Each path below is one point turned by a fixed rotation once a step. After each direction that follows a path, write how fast that rotation turns it, in degrees per step (0 if it stays still).
Each turn is a multiple of 5 degrees from 10 to 175, or 0.
Each row of a path follows its step; steps can be skipped.
Path 1:
step 0: [  7 -15  12   7   2  20   5  -2  13  -3  -2 -36  11 -42 -16   3   1   7
  -1   7 -22   4 -10   1 -24  11  -8 -21  25 -15  23   7 -13  -4  -3 -18
  15 -34   2   5  -6   7   7  -7]
step 1: [-12   3  17   3  -4  21  22  -3 -13  -1  10 -23  14   1   0  23  -1  -4
 -14 -12  40   0 -22  15   6  -2 -13 -10   0  -3  -1 -15 -10 -10  13   5
  17  38  28   2  32   1  -1 -10]
step 2: [ 39  -6 -18  20  17  -9   9   1 -18  27  -1  21 -13  21  -4  18   0   1
 -10   7 -14  10   1  28  -2  -6  11 -10  -6  -9  17  12  -5  12  19 -14
   3   6  -8 -18  18   8  39  -2]
step 3: [ 19  24 -12   2  -5  17  25  -2  -8   2 -19  -6   9 -22  11  -6   0  -4
 -24   6  -2  -1  16 -28  19 -18  26 -14  12  15  35   5   5  -2   4   0
  20  12  -6  -6 -29  12 -22   5]
step 4: [  2 -16  -5  -8  30  16  12  -4  12   7  17  13  -7 -23   2  11 -12   8
  -9  -4  -2 -26  18   8  27   7 -23 -13   0   6 -24 -11 -32 -15   3 -19
  23 -16  12  -6   1 -20 -13   3]
step 5: [  8  -5   5  18  -3 -10   0 -22   9  -4  26 -22 -26   4   7   3  -3  22
 -28   8   9  36  -8   3  -2  -2  15 -14  -7 -30   6 -12 -17 -11 -30  18
   1  -1   0 -24   9  -8  -6 -16]
step 6: [ 21 -46 -15   2  -3   5  16   0 -29 -18  12  15  15  15 -11   4   9  -4
  -2  23  27  -9  11  -4  -4   2  18 -11   2  10  11 -13  -1  31 -19  -1
  -2  22  10  22 -11  -4   6   5]
step 7: [ -5   9 -13  18   1  -2 -21 -14  11  27   4   7   6  -6  15  -9  -9 -22
 -10  -5 -10   7  11  10 -20 -30   4 -23  19  32  -1 -25  -3   3  -2 -17
  19 -21  19   8 -23  -2  24  -9]
step 8: [  4  43   0  -4  12   7   4 -20  14 -10  25 -16   4  -1 -34   6  -8  12
  -5  30  18  -1   9   3 -17   4 -28 -11   1  -2  18   9  -9  -5  -3 -19
  22   1 -12  19   4   0 -24  -9]
step 9: [  8 -21  33 -22  -5  10  15   7   7  24  30 -12  10 -16   8   2  -1 -12
 -22  20  -8  -5 -12  12 -15   0  11   0  -3 -10   3   8 -19  12 -11  -2
   6   4  18  -8  32   4  17  37]
step 10: [ 11  -2 -21  16 -22   9  12  21 -15  29 -13 -15 -10  15   4  17   2 -18
 -23   9  11   6 -19   8   8   4 -31  -6   2   5  14 -18   1  12 -13  -9
 -12  16   9 -24 -17  24  -1 -21]
Speeds:
[ -3   0   2   1  -2   5  -1   1   3   6  -7  -1   4  -4  -6   7  -1  -4
   1   2  -2   4   7  -8  11   5   3   3 -11  -2   6  -3  -7  -8   4  -3
  -3   4  -2  -3   3   2   9  -3]
40
[ 4 -6 -1 -2  4 -2 -2  4  4  7  2  1 -2  2 -7 -6  4 -7  1 -7  5  3  6 -2
  7  0 -2  5  8 -2 -2 10 -7 -3 -8  8  3  2  2 -8 -5  6 -7 -1]
55
[ 0 -1  3 -6  2 -1 -1 -6 -1 -6  4 -2 11  3 -5 -3  3 -1 -5  1  8 -5 -2 -7
 15  4 -3 -2  3  6  0  1  8  3  3  3  4  4 -1  2  5 -8  2  6]
145
[  3  -6   0   2   5   0   0   1  -2   0 -10   0   3   2   7   8   1   2
  -2   9   5   2  -4   1  -5   4  -6   1   1  -4  -2  -2   3  -1  -6  16
  -3   4   9  -3   5   0   7  -1]
85
[ 10  10   7   5   0 -13  -1   4   4  -1   2  -1  -3   2  -1   7  -4  -2
  -1  -5   6   0   6   7   3   7  -3   6   1  -3   1  -7   5  -1   1  -4
   0  -3   4  -5  -6  -7   4  -1]
125
[ 6  2  3  0  3 -5  2  0  2 -1 -1 -3  6 -8  1  3 15  0  4  6  2  4  2 -2
 -5  8 10 -4  2 -7  5  5  2  0 -1 -3 -3  3 -6  6 -3 -2 -8  0]
130
[ -1  -2   1   4  -6  -1  -1  10  -8  -9  -2  -7   7  -5   0   2  -2   3
   1  -1 -10  -3   5  -1   3   0   4   4   1   0   2   2  -1   5  -9  -1
   7   1  10   2  -3   4   0  11]
120
